In the data rows, 128 means zero.
Here are some points:
[173 158 172 148 116 115 158 119 111  95 118 122 170 137 150 134 158 133
 151 113 114 105  96 124]
[138 110  62 169  78  82 123 143  91 138  95  88 177 118 112 159  99 189
 105 152 137 111 174 160]
[146 127 110 160  95  76 152 135  98  98  99  91 174 132 117 156 111 168
 129 123 112  78 140 140]
[ 87  94 104 113 142 154 105 135 146 159 137 135  88 137 103 113  87 112
 102 140 138 155 144 139]
[ 93 115 139 107 161 170 101 127 139 156 162 153  90 136 128 115 110 118
 119 140 146 152 138 106]
[165 172 136 126  87  92 160 132 112  90 113 119 167 107 132 126 159 144
 150 112 118  98 115 129]
[158 168 148 125 102 103 157 121 118  90 115 124 162 109 140 129 166 138
 161  98 116 108 105 124]
[100 115 122 114 154 154 111 127 137 150 149 141  94 132 125 115 117 113
 119 139 143 151 140 120]
[204 184 152 143  79  96 183 116 108  87  98 124 189 110 158 128 183 143
 162 103 123  96  99 125]
[120 137 185  88 163 172 125 121 145 135 164 174 102 135 138 107 142  79
 152 116 127 142  97 100]
[106  99  68 169 100  71 109 150  92 126 108  85 151 122 108 166  72 177
  94 139 124 104 172 156]
[114 111  92 130 126 137 112 137 132 150 126 130 118 134 116 122 100 137
 108 144 138 147 148 146]
[111  95  93 140 137 117  98 136 132 158 127 119 119 132 103 136  80 147
 103 153 124 135 165 145]
[139 117 100 166 105 102 128 130 100 119 106  97 171 123 133 149 121 169
 116 129 144 121 136 146]
[ 84  94 115 118 160 152 104 125 143 142 150 139  89 145 123 119  90 119
 101 140 143 145 132 131]
[ 98 119 113 117 132 136 122 139 141 129 130 132 114 115 112 113 118 117
 131 122 127 138 138 127]
[ 99  97  91 118 134 133  98 132 138 154 136 136 102 127  95 128  98 112
 104 147 142 148 168 142]
[149 139 118 162 110 102 138 134 116 119 110  94 162 109 130 137 144 169
 142 133 130 109 141 127]
[ 59  82 112 122 162 158  78 141 132 157 146 138  85 155 105 125  64 117
  95 142 132 154 152 123]
[158 138 131 161  98 102 151 125 101  93 102  94 188 120 145 161 154 167
 140 129 121 104 121 126]
[121 119 119 110 151 133 122 117 145 136 134 136 111 120 144 133 129 111
 119 123 133 140 125 121]
[170 196 185  89 123 143 166 123 140  94 147 162 129 110 151 104 183  91
 164 106 114 114  90 104]
[128 141 126 118 132 121 131 131 133 122 134 126 122 114 124 124 138 123
 131 121 129 119 127 117]
[109  98 103 158 125 133 116 129 119 135 127 103 130 131 127 139 116 149
 102 154 141 138 151 132]
[121 115  98 142 139 124 116 134 110 135 128 121 130 134 123 142  89 131
 114 128 130 128 130 146]
[158 157 155 136 111 118 154 124 124 111 123 123 151 120 137 127 165 125
 155 120 113 117 117 118]
[104 125 140 105 171 159 114 133 139 141 157 152  82 141 137 112 106  93
 115 121 132 147 106 125]
[203 178 187 136 102 100 176 109 107  87 106 125 194 106 153 138 196 137
 185 105 108  92  95 112]
[158 140 146 136 119 129 141 121 124 118 118 125 150 126 148 132 148 130
 135 126 118 123 119 125]
[123 115 156 124 154 171 118 118 141 143 143 148 102 157 138 115 131  96
 121 132 127 154 114 115]
[163 123  85 151  89  81 137 135 110 119  99  94 165 115 126 154 132 159
 116 135 134 113 148 165]
[ 99 118 150 100 158 180 119 119 153 155 166 159  80 148 125 101 116 101
 106 142 132 159 121 106]
[160 127  88 177  82  81 143 123  90 104  87  81 199 115 136 163 135 182
 122 129 131 103 138 153]
[ 75  97 122 103 156 170  95 137 144 165 153 148  66 144 106 115 101 100
  99 143 133 159 144 120]
[117 119 119 109 143 132 124 128 139 134 141 126 108 120 133 136 127 112
 123 129 136 125 122 124]
[133 120 119 142 105 101 128 142 115 129  98 121 156 127 110 148 106 153
 120 135 118 116 155 149]
[110 145 146  82 144 147 125 136 155 131 155 159  89 130 122 101 126 101
 127 118 129 143 125 116]
[107 125 151  90 152 172 120 124 159 140 151 158  85 140 127 106 120  88
 133 122 123 151 111 120]
[135 160 173  99 157 173 133 114 151 128 163 156  95 129 151 103 164 106
 149 121 132 142  99  89]
[137 103  71 156  86  84 125 135 113 136  93  93 162 109 106 159 117 165
 109 148 127 117 171 157]
[130 144 159 109 144 135 140 127 142 114 138 128 106 146 129 112 131 105
 141 111 118 124 105 118]
[181 151 128 149  89  71 162 121 101  88 101 105 191 112 142 152 152 165
 150 117 114  89 122 133]
[143 143 133 153 103 100 135 126 117 112 118 117 152 116 133 139 152 151
 133 133 117 119 140 138]
[122 114 114 131 118 128 119 135 124 141 116 120 131 120 113 134 118 137
 121 141 131 126 154 134]
[128 154 179 120 151 161 133 116 137 120 146 154 117 128 145 103 163 106
 159 117 128 142  98 100]
[115  84  70 155 115  87 101 145 103 131 111 101 146 135 101 158  79 173
  96 140 126 108 167 152]
[201 146 102 157  80  77 163 130 109 104  89  92 189 108 137 157 163 160
 141 123 130  99 129 158]
[133 137 126 126 118 118 131 129 123 112 125 124 139 118 135 131 137 134
 129 119 126 122 125 131]
[171 155 128 141  84  92 165 128 118 100  93 112 178 106 126 130 148 144
 150 116 114 105 128 144]
[ 93  97 105 117 143 134 116 128 132 141 142 135  97 136 110 130  93 115
 107 130 136 137 142 129]
[143 167 190  98 149 161 152 121 157 121 157 147  88 131 156 105 174  89
 152 121 116 136  83 102]
[ 93 102 126 115 154 162 110 120 146 154 145 146  93 138 127 114 121 103
 112 131 145 159 121 115]
[ 85  89  75 126 126 124 103 145 122 147 121 118 115 124  97 123  80 137
 102 133 135 137 162 144]
[109 126 130 111 160 155 118 125 142 148 151 144  84 141 134 115 102  96
 109 120 137 143 114 132]
[ 94  93 115 139 151 155 103 129 127 152 131 135  98 164 114 126  92 112
  99 143 133 151 137 132]
[164 150 164 118 142 151 153 117 138 113 130 133 125 140 151 123 158 106
 144 118 126 121  95 121]
[132 139 149 121 135 136 120 128 141 133 135 139 117 131 124 113 143 114
 144 127 120 136 117 119]
[121 125 111 137 126 124 114 128 118 128 124 126 141 119 125 135 131 137
 130 130 141 130 133 127]
[135 120 124 141 116 130 142 122 124 123 108 111 148 125 132 133 143 131
 132 126 130 130 132 129]
[172 169 153 129  97 107 165 124 121  91 114 122 176 105 149 128 171 131
 158 108 124 106 102 119]
[102 113 112 108 162 158 101 133 138 153 147 140  83 139 121 122  85 107
 104 130 135 143 126 135]
[176 167 178 136  93  90 165 129 112  78 106 122 170 114 144 143 187 127
 176 102  95  90  97 119]
[119 120  59 151  86  75 123 150  98 123 102  99 162 111 101 154  93 178
 101 137 132 112 174 154]
10 more points follow, each with its number after it:
[137 163 189  94 143 151 148 122 141 101 139 168 121 128 149 106 161  98
 167 102 114 121  85 102] 0
[180 189 141 146  78  80 178 124 113  80 112 102 184  95 146 127 184 161
 163 115 117  93 116 136] 1
[ 64  79  88 108 164 160  82 133 144 178 146 146  72 151 103 116  63 110
  86 141 141 162 157 141] 2
[125 100  69 162  90  81 120 137  94 127  92  84 163 114 111 160 114 178
 105 148 131 106 170 149] 3
[129 153 182  81 162 191 132 117 167 139 156 175  71 142 145  82 156  72
 149 115 130 164  91 108] 4
[183 171 173 136 107 108 160 115 116  92 108 133 181 114 147 135 173 129
 170 102 115 102 104 123] 5
[ 72  82  83 121 145 153  84 139 136 166 149 130  92 138 106 129  77 137
  85 146 148 152 162 129] 6
[112 130 167  98 163 186 129 115 151 132 150 163  87 143 139 103 150  84
 135 117 134 159  99 105] 7
[189 181 161 136 104  96 178 121 119  73 102 109 175 104 167 133 192 134
 173  99 108  86  86 124] 8
[111 154 165  86 150 168 140 127 151 125 163 160  82 141 144  96 142  88
 139 114 132 145  93 105] 9
Which of these numbered points is nearest to each point below, ignoring the 2 directions in which the first points spread most? Its number follows each.
[132 139 163 115 148 155 139 120 136 119 140 140 121 128 153 119 159  99
 152 115 134 141  95 116] > 7
[155 164 175 107 126 139 159 115 144 110 139 151 131 125 149 110 168 100
 161 108 127 126  91 113] > 2
[180 153 149 142  99  97 157 122 105  98 102 126 194 107 141 147 161 154
 155 110 118  97 113 122] > 5
[ 85 125 124  95 162 158 107 127 153 159 157 155  72 122 125 109 115  98
 118 137 146 150 132 117] > 1
[ 99  90  66 157 126 115  92 140 110 153 131 101 147 121 109 153  78 184
  90 161 141 127 185 135] > 6
[168 181 166 120 109 114 166 121 126  83 132 131 156 111 152 117 177 122
 168  97 126 105  90 112] > 9
[ 81  95  89 117 153 160  88 138 146 171 135 141  78 151 110 116  85 120
  97 151 146 168 154 142] > 4
[218 194 170 133  93 102 187 119 126  91 102 122 174 101 161 138 213 125
 172 107 115 103  87 135] > 4
[121 158 153 103 129 161 140 128 146 130 149 146 102 128 140 106 152 100
 131 129 128 144 116 116] > 1
[162 169 141 115 107 104 157 126 125  94 124 127 149 110 146 123 159 129
 147 109 127 102 107 123] > 9
[105 113 126 109 148 143 117 126 146 140 141 143 100 134 125 124 108 104
 120 131 139 143 123 125] > 2
[156 140 117 148  89  71 149 133 100  90  92  99 201 104 127 148 131 175
 149 114 107  83 135 138] > 0
[159 155 153 118 122 124 159 122 134 110 124 136 143 117 137 129 164 114
 156 114 122 109 105 121] > 2
[113 146 181  86 167 170 119 125 153 121 158 176  95 134 137 103 136  83
 158 105 118 137  93 102] > 0
[ 85  92  78 128 139 150  92 139 134 179 139 134  89 148  98 119  76 131
  88 152 148 160 165 138] > 4
[141 138 136 117 123 127 134 128 140 135 124 140 126 117 136 130 154 115
 137 130 130 140 123 141] > 4
[146 161 186 110 147 150 158 113 145 102 147 147 121 129 158 103 170  98
 163 105 118 118  76 108] > 8
[ 91 108 114 120 143 138 105 140 125 141 143 139 124 125 115 123  97 126
 123 123 126 127 143 125] > 0
[ 94 100 111 127 131 141 106 136 132 157 131 133 101 135  99 128 105 127
 109 144 128 141 151 124] > 3
[153 148 172 135 126 130 153 122 120 105 127 142 146 140 141 127 152 119
 147 109 116 123  99 116] > 5
[126 135 146 118 142 127 136 130 130 110 136 129 119 144 127 120 123 111
 140 114 114 117 119 120] > 0
Now 10 new points, numbered from 0 again:
[149 137 105 150  94  77 137 141 104 101 104 113 175 118 113 143 109 153
 131 110 111  99 131 152] 0
[110  90  60 148 115 108 103 145 115 144 111 103 139 120 107 146  74 164
  98 146 128 129 175 161] 1
[ 53  65  71 111 167 152  73 130 139 178 155 134  69 149  96 130  48 128
  76 157 147 155 170 131] 2
[118 103 108 147 130 128 106 128 119 141 126 125 133 128 120 146 106 149
 101 151 134 132 148 139] 3
[129 103  74 143 108 103 124 131 119 134 106  92 150 116 126 145 102 157
 104 150 149 123 157 154] 4
[ 90  79  68 127 134 119  95 135 128 157 128 120 121 129  96 141  66 144
  83 149 142 130 169 144] 5
[117 110  83 168 126 100 107 137 109 144 116  98 134 117 115 148 111 178
 111 151 139 118 171 144] 6
[143 159 180  89 152 170 137 122 160 126 143 164  96 140 146 101 161  76
 151 113 123 144  91 119] 7
[120 105 115 143 123 141 113 131 120 149 121 115 121 145 120 128 105 136
 114 137 132 139 136 140] 8
[117 122 149 102 166 172 114 115 147 155 152 154  86 151 135 118 127 104
 123 140 132 150 119 112] 9
The same question for these:
[142 112  73 172  90  61 134 130  89 112  96  82 192 114 121 164 103 190
 117 138 127  86 151 144] > 2
[148 124 136 146 116 126 133 121 117 119 113 116 157 146 129 131 127 136
 126 125 121 129 122 137] > 8
[125 137 162 105 159 167 122 114 150 146 152 151  95 144 143 117 136 103
 132 135 131 151 111 113] > 9
[122 134 139 133 139 139 122 133 131 142 140 120 109 126 136 120 142 133
 130 137 130 141 130 118] > 6
[115 124 146 111 171 163 113 120 143 149 158 150  81 147 132 116 125  96
 124 135 141 155 118 108] > 9
[149 159 158 118 127 125 149 134 131 110 127 148 130 128 137 112 137  96
 152  92 113 123  94 130] > 0
[144 144 148 111 132 121 143 123 134 119 134 132 137 112 135 121 142 117
 144 115 120 117 105 122] > 5
[130 161 194  67 169 179 134 114 177 139 164 182  58 140 138  90 174  50
 148 118 124 163  86 103] > 7
[121  90  96 166 112 114 116 134 103 145 103 104 150 143 117 145  90 161
 100 141 128 137 157 152] > 8
[107  92  74 149 121 130 108 134 118 157 121 111 134 136 110 140  88 155
  94 150 153 137 167 144] > 9
[102 114 129  96 143 166 113 128 152 150 144 151  78 145 111 113 111  87
 121 127 130 160 128 128] > 7
[ 96 103  85 154 137 117  95 134 119 155 123 100 116 129 113 142  96 163
 104 151 144 140 168 135] > 6
[134 112  70 149 110 122 125 122 118 137 115  97 150 110 138 150 128 162
  94 147 153 136 154 146] > 4
[107 101 122 137 145 153 105 125 134 163 135 133 101 154 117 127 102 116
 107 134 132 156 128 136] > 8
[125 101  82 182  89  85 116 138  88 126 100  91 185 120 115 155 101 195
 108 142 131 111 162 144] > 3
[122 118 108 129 124 116 118 134 128 133 120 121 127 120 126 141 119 138
 122 139 116 130 141 144] > 1
[136 137 132 114 129 129 126 125 136 130 129 140 121 119 132 126 130 122
 134 132 123 131 127 133] > 1
[153 159 171 111 135 141 153 122 150 105 129 148 120 127 155 106 163  85
 160 103 120 125  88 129] > 7
[179 153 104 159  83  87 153 133 101 106  96 100 186 110 129 139 153 167
 135 124 130 101 135 142] > 1
[109  86  73 140 125 129 113 136 127 157 112 109 118 130 107 138  91 140
  88 150 144 140 159 146] > 4
[132 108  81 164 105  81 128 131 102 113 103  79 175 118 123 154 103 180
 118 133 127 102 152 150] > 2
